(in the rows, 128 means zero)
Each path below is one point turned by a fixed rotation once a step. After each direction that follows a path, write how fast that rotation turns it, in degrees per step (0 if it stays still).
Each turn is a multiple of 5 degrees from 10 to 175, or 0.
Each row of a path follows its step; steps can be skipped.
Rotation 1:
step 1: [131 120 119 133 136 125 131 125 127 125 135 125 125 136 125 128 128 130
 139 126 128 136 137 123 126 112 128 115 128 125 122 135 121 129 136 135
 130 124 124 130 131 129 133 129 134]
step 3: [128 128 127 124 134 139 125 126 123 128 125 137 125 132 127 131 128 135
 126 125 118 135 136 135 132 119 120 119 129 126 116 135 125 124 127 128
 142 119 124 130 123 125 133 129 129]
step 4: [128 116 122 135 135 126 127 134 127 128 141 134 129 137 129 130 135 130
 135 126 134 132 140 127 121 119 128 125 120 127 135 119 123 130 128 129
 136 125 125 124 128 127 128 137 135]
step 5: [130 125 126 128 137 130 131 128 129 132 134 127 119 126 117 129 130 134
 128 120 128 136 128 136 124 120 118 129 120 122 116 127 123 123 129 132
 128 133 126 138 130 113 133 122 126]
step 9: [131 126 126 131 126 140 139 127 123 127 134 130 124 124 115 121 132 132
 125 123 126 131 135 135 129 119 117 123 125 128 132 124 131 135 125 134
 130 122 120 121 121 121 133 129 136]
step 10: [134 124 133 132 132 129 126 136 131 133 130 131 125 136 130 131 134 133
 132 118 120 138 132 124 131 115 126 119 130 123 117 128 124 129 132 125
 138 134 122 132 129 130 122 135 135]
step 14: [123 130 130 126 138 123 134 135 134 118 133 129 126 137 127 132 127 139
 128 118 130 135 130 134 135 123 118 123 115 128 123 125 121 129 124 135
 132 125 128 130 126 121 129 126 136]
step 16: [139 129 129 130 131 133 132 125 125 129 130 130 122 130 126 133 128 128
 129 117 121 146 130 122 132 127 113 128 125 132 130 118 122 131 129 130
 134 125 117 125 122 121 127 123 130]
step 17: [131 130 129 132 134 124 132 135 129 116 126 133 133 132 127 128 127 131
 139 123 123 131 135 136 132 107 123 123 121 132 124 129 127 129 119 124
 126 135 127 131 125 126 129 135 135]
step 18: [136 120 128 127 131 125 142 134 125 135 133 132 116 125 126 126 134 137
 129 118 127 127 133 125 130 119 122 123 131 124 135 130 118 130 124 140
 129 129 129 123 120 125 134 121 131]
step 19: [138 123 124 135 126 141 134 133 129 121 128 127 136 128 125 129 122 127
 131 113 128 141 132 132 132 123 123 127 132 134 116 124 121 124 128 130
 137 130 123 130 123 126 124 133 132]
Directions:
[132 128 128 127 131 128 127 131 129 128 130 128 131 128 128 130 128 128
 128 126 130 128 127 128 127 130 130 128 129 130 128 125 130 128 126 126
 129 129 129 128 129 131 128 130 131] | 170
[130 131 125 128 127 123 130 131 127 127 130 126 127 130 128 128 126 129
 127 128 130 127 129 129 127 128 128 126 129 126 129 128 128 127 131 126
 127 128 131 128 128 126 128 129 127] | 110
[124 127 128 128 130 124 128 129 127 126 127 129 125 131 128 127 128 129
 131 128 131 129 128 127 127 127 129 128 130 129 129 127 129 127 126 132
 126 129 128 130 130 129 129 128 128] | 110
[129 128 129 132 130 127 128 127 127 126 130 130 128 127 127 124 132 129
 130 130 128 127 127 127 129 129 129 128 128 125 127 128 127 132 128 127
 128 128 131 129 127 127 126 129 129] | 135
[129 129 128 126 131 126 125 128 131 127 128 129 129 128 126 127 127 128
 127 127 126 127 126 129 129 126 128 131 124 132 127 129 127 128 129 129
 125 129 130 128 129 125 125 128 128] | 120
[128 127 129 129 129 127 128 130 130 129 126 130 129 128 127 130 125 127
 129 128 128 130 126 127 127 131 125 132 131 127 126 127 126 128 128 127
 129 128 128 131 127 125 129 129 127] | 130
Rotation 2:
step 0: [128 132 134 142 134 140 122 126 132 131 120 122 134 129 128 124 126 130
 124 131 138 133 130 129 125 127 129 129 128 134 135 135 125 129 128 126
 136 127 138 126 125 126 120 142 130]
step 2: [127 126 132 124 127 133 141 132 135 134 127 128 126 125 130 126 125 120
 127 131 136 132 130 113 137 131 135 123 132 128 126 127 128 133 122 127
 132 132 122 134 125 130 121 134 144]
step 3: [132 128 137 130 116 125 129 122 120 135 120 128 127 122 119 127 126 133
 125 133 132 118 123 122 135 133 124 132 131 121 131 129 129 118 120 125
 127 136 127 127 124 126 126 127 114]
step 6: [126 125 130 129 129 141 128 131 132 131 128 136 133 122 135 136 134 123
 122 129 135 124 127 135 131 123 129 141 126 124 132 134 131 129 131 122
 127 137 122 123 139 123 136 131 135]
step 7: [127 132 143 123 126 132 122 131 128 129 131 130 141 131 124 130 130 126
 121 128 123 124 112 128 127 137 131 122 128 136 122 131 118 127 126 134
 137 128 128 128 125 133 129 129 132]
step 9: [129 137 127 124 130 131 123 123 126 135 128 126 125 127 122 135 115 127
 133 130 134 127 123 128 119 132 134 134 125 119 123 131 134 120 122 134
 132 125 123 122 119 131 120 124 141]
step 11: [132 131 134 138 132 136 139 122 124 138 126 125 126 133 139 134 124 124
 125 129 127 126 126 127 120 139 135 127 135 125 132 137 126 119 124 124
 125 130 138 128 129 125 129 130 123]
step 14: [123 130 129 135 123 136 126 128 133 133 136 131 128 119 114 126 124 128
 125 118 129 115 127 130 134 127 125 132 126 130 128 132 120 126 115 121
 125 130 124 124 134 123 117 128 128]
step 18: [133 129 139 124 125 123 129 127 131 127 128 124 125 121 137 138 127 128
 113 133 132 120 124 123 131 125 124 123 135 123 120 131 126 129 113 132
 136 128 129 135 130 130 127 130 134]
step 19: [124 132 131 144 129 123 130 126 131 136 126 128 129 132 116 131 130 123
 124 134 129 133 130 118 134 132 136 131 140 127 126 125 127 123 129 127
 130 141 122 128 120 121 130 123 125]
step 20: [122 140 131 126 132 137 125 118 137 128 122 131 125 120 126 124 134 133
 138 129 134 121 125 129 125 129 125 133 131 114 132 131 134 130 122 138
 132 133 135 131 126 130 126 130 127]
Directions:
[126 127 129 127 124 130 129 129 130 127 127 126 129 131 128 128 126 127
 131 129 128 126 129 129 128 128 127 130 125 129 127 127 132 129 126 128
 129 132 128 128 128 129 129 129 128] | 100
[130 127 128 130 128 126 133 127 130 126 126 128 126 127 126 127 127 127
 129 130 129 131 128 129 128 131 130 127 128 126 131 129 128 129 125 131
 129 128 129 127 129 129 128 127 127] | 40
[129 130 130 128 126 129 126 130 127 126 129 129 126 127 126 128 125 128
 128 125 128 130 127 129 128 126 126 128 132 132 128 130 126 126 126 129
 128 129 129 128 125 131 127 128 127] | 160
[128 126 125 126 130 127 125 129 128 127 128 129 128 128 129 131 127 126
 126 129 131 131 129 126 131 130 129 129 127 126 129 128 129 127 126 125
 128 129 129 128 126 129 128 126 128] | 110
[128 129 129 126 127 126 130 129 129 126 129 126 131 131 126 127 130 127
 126 127 128 128 132 129 129 129 131 124 131 129 127 128 129 129 127 127
 126 128 128 130 126 129 130 129 130] | 130
[127 128 131 129 127 127 131 129 128 132 131 130 127 125 129 130 128 127
 127 130 126 127 129 128 129 128 127 129 127 130 129 126 129 129 125 125
 129 126 128 126 128 129 131 126 130] | 90
[131 126 128 129 128 130 125 127 132 127 129 130 125 127 128 127 129 131
 128 129 126 129 130 130 129 127 127 126 128 126 128 127 127 129 126 126
 127 131 128 130 129 127 127 130 132] | 175
Rotation 3:
step 0: [126 136 125 124 127 133 131 120 122 127 137 129 132 132 133 134 123 129
 122 127 129 123 128 132 131 128 114 128 129 121 132 123 122 126 119 140
 126 129 127 133 118 129 130 128 125]
step 2: [124 129 125 135 135 129 126 128 129 129 121 130 139 128 136 125 124 124
 129 119 123 132 132 127 120 131 131 138 126 128 124 122 130 123 123 132
 127 131 122 133 128 118 131 117 125]
step 3: [141 133 118 129 121 125 131 130 122 130 121 131 135 134 134 123 132 129
 127 134 127 126 126 136 128 130 133 127 125 127 138 128 131 131 126 129
 125 125 127 126 118 116 133 126 129]
step 5: [127 133 126 130 123 127 133 119 128 123 125 120 138 135 129 128 123 124
 118 124 128 128 124 129 130 124 125 140 129 122 122 136 132 130 129 128
 130 133 123 120 129 127 125 139 127]
step 9: [128 121 126 129 130 130 126 127 121 130 122 123 138 129 135 130 121 120
 134 130 127 123 130 129 135 130 127 124 133 126 127 117 132 128 122 130
 127 126 113 128 118 132 126 128 130]
step 12: [129 125 122 123 123 123 131 127 127 120 130 119 139 138 122 122 132 131
 124 136 124 126 132 134 124 119 129 126 132 121 125 122 124 134 126 130
 122 133 130 128 126 124 128 124 124]
step 13: [124 140 128 129 125 125 126 119 129 132 126 127 132 135 123 132 118 122
 121 127 121 128 127 131 129 131 127 130 127 130 129 121 132 129 137 131
 127 143 129 134 123 131 128 130 122]
step 14: [122 133 130 134 129 130 121 129 133 120 115 132 139 129 125 133 128 123
 122 127 124 116 128 129 127 133 129 128 125 118 128 125 130 129 130 133
 131 120 127 125 125 122 127 135 135]
step 16: [131 132 119 143 126 127 134 129 121 125 126 122 135 127 131 132 129 124
 126 135 136 127 124 129 134 128 118 129 130 130 134 126 126 122 130 131
 122 127 123 133 127 133 139 125 128]
step 17: [130 126 124 126 121 135 121 130 125 129 124 129 142 123 129 130 129 122
 130 135 121 138 134 133 131 128 126 137 137 126 126 126 130 128 125 137
 125 132 122 128 136 127 124 127 130]
step 18: [132 141 126 124 127 132 128 113 126 129 128 122 135 137 138 124 127 131
 133 124 133 126 131 130 126 128 131 129 126 123 123 127 136 131 125 135
 131 131 123 131 126 124 128 122 132]
Directions:
[126 127 126 127 127 127 130 130 127 129 128 125 128 129 131 126 130 131
 128 127 128 126 127 129 126 131 127 128 129 128 126 128 127 129 127 125
 128 130 127 128 124 129 125 126 129] | 115
[126 128 129 127 128 126 129 128 131 126 126 125 128 128 126 129 128 130
 125 128 125 126 126 129 129 128 129 128 128 127 130 130 129 128 131 126
 129 129 130 127 127 128 129 131 126] | 45
[129 126 129 127 127 126 127 126 128 128 130 130 127 128 129 128 130 132
 125 129 131 125 129 127 127 125 128 129 127 126 131 127 126 124 127 128
 127 128 129 127 127 130 129 128 129] | 95
[127 126 129 127 127 130 129 128 128 131 128 126 131 130 126 131 129 128
 126 126 127 129 131 127 130 128 127 128 126 128 127 127 129 128 129 127
 126 129 124 128 130 131 127 130 128] | 90
[127 128 128 130 127 127 126 128 130 129 124 128 129 125 127 128 128 127
 125 128 129 130 128 128 126 130 127 132 127 130 125 129 126 128 125 128
 130 129 130 127 129 130 129 128 131] | 120
Rotation 4:
step 0: [119 119 127 123 134 121 134 126 132 134 129 120 125 129 128 122 126 139
 133 127 128 135 114 135 134 123 122 132 128 132 132 124 125 121 122 122
 121 123 125 129 125 127 127 123 130]
step 4: [128 120 131 127 129 129 118 126 135 124 126 132 132 120 125 122 128 122
 125 129 132 123 127 125 134 125 123 113 135 123 134 117 131 132 135 125
 142 129 134 125 127 123 133 127 130]
step 5: [133 132 121 137 133 135 121 126 127 126 126 133 126 133 133 134 122 126
 123 119 123 133 126 123 138 123 135 130 123 131 133 122 117 119 135 122
 126 125 119 135 134 129 130 125 130]
step 8: [140 122 125 127 132 126 130 131 132 127 135 133 121 130 132 125 140 121
 131 129 125 125 128 130 122 130 120 137 135 128 122 136 120 119 131 131
 131 127 130 139 135 132 127 130 122]
step 9: [123 124 136 132 129 131 132 130 133 122 133 132 129 136 124 134 121 136
 136 128 140 130 131 125 135 142 123 129 136 122 125 138 133 131 131 126
 129 121 129 126 125 126 125 131 134]
step 10: [133 129 137 128 128 125 138 126 127 132 123 128 134 129 124 122 129 128
 116 130 121 131 133 124 128 130 137 128 135 128 126 133 125 124 121 116
 131 122 126 122 138 119 130 131 119]
step 12: [125 128 138 121 120 120 129 123 136 130 128 119 126 133 125 123 134 130
 126 129 124 131 130 127 134 127 131 135 125 133 139 126 135 138 131 132
 126 122 127 130 125 128 113 127 126]
step 13: [122 128 124 124 137 128 122 129 130 124 129 119 127 123 128 124 134 135
 125 127 131 124 123 135 121 127 135 126 131 133 118 122 134 131 132 126
 118 117 132 124 139 137 135 129 123]
step 14: [125 129 122 123 125 126 131 131 131 125 130 127 117 131 133 129 133 128
 124 125 133 129 136 138 126 125 129 122 128 119 134 131 135 130 129 125
 121 130 114 137 118 119 136 129 130]
step 16: [131 133 124 122 129 126 125 118 125 125 130 126 134 123 125 130 122 123
 130 130 120 122 123 134 128 122 127 127 135 121 133 129 120 136 130 130
 122 138 136 124 125 121 140 137 127]
step 20: [122 128 123 125 129 125 130 126 127 135 121 138 124 124 127 125 132 124
 125 129 133 131 133 137 129 130 121 127 118 131 130 136 124 110 128 129
 127 134 139 127 126 129 120 124 125]
Directions:
[128 127 131 125 130 129 128 129 130 128 128 129 125 128 129 129 127 126
 127 129 124 128 128 130 128 127 128 126 125 130 128 127 132 128 129 128
 127 127 127 126 130 128 128 129 131] | 35
[127 130 127 125 130 127 128 125 129 128 127 124 128 128 129 127 129 129
 126 126 129 128 128 125 125 128 124 129 130 128 128 128 130 129 127 129
 125 129 124 126 129 127 128 127 129] | 25
[125 128 127 127 126 127 127 125 127 128 128 129 127 125 128 125 129 130
 130 125 127 129 129 130 129 129 130 127 126 128 127 125 128 128 129 130
 127 127 125 130 130 130 125 126 128] | 55
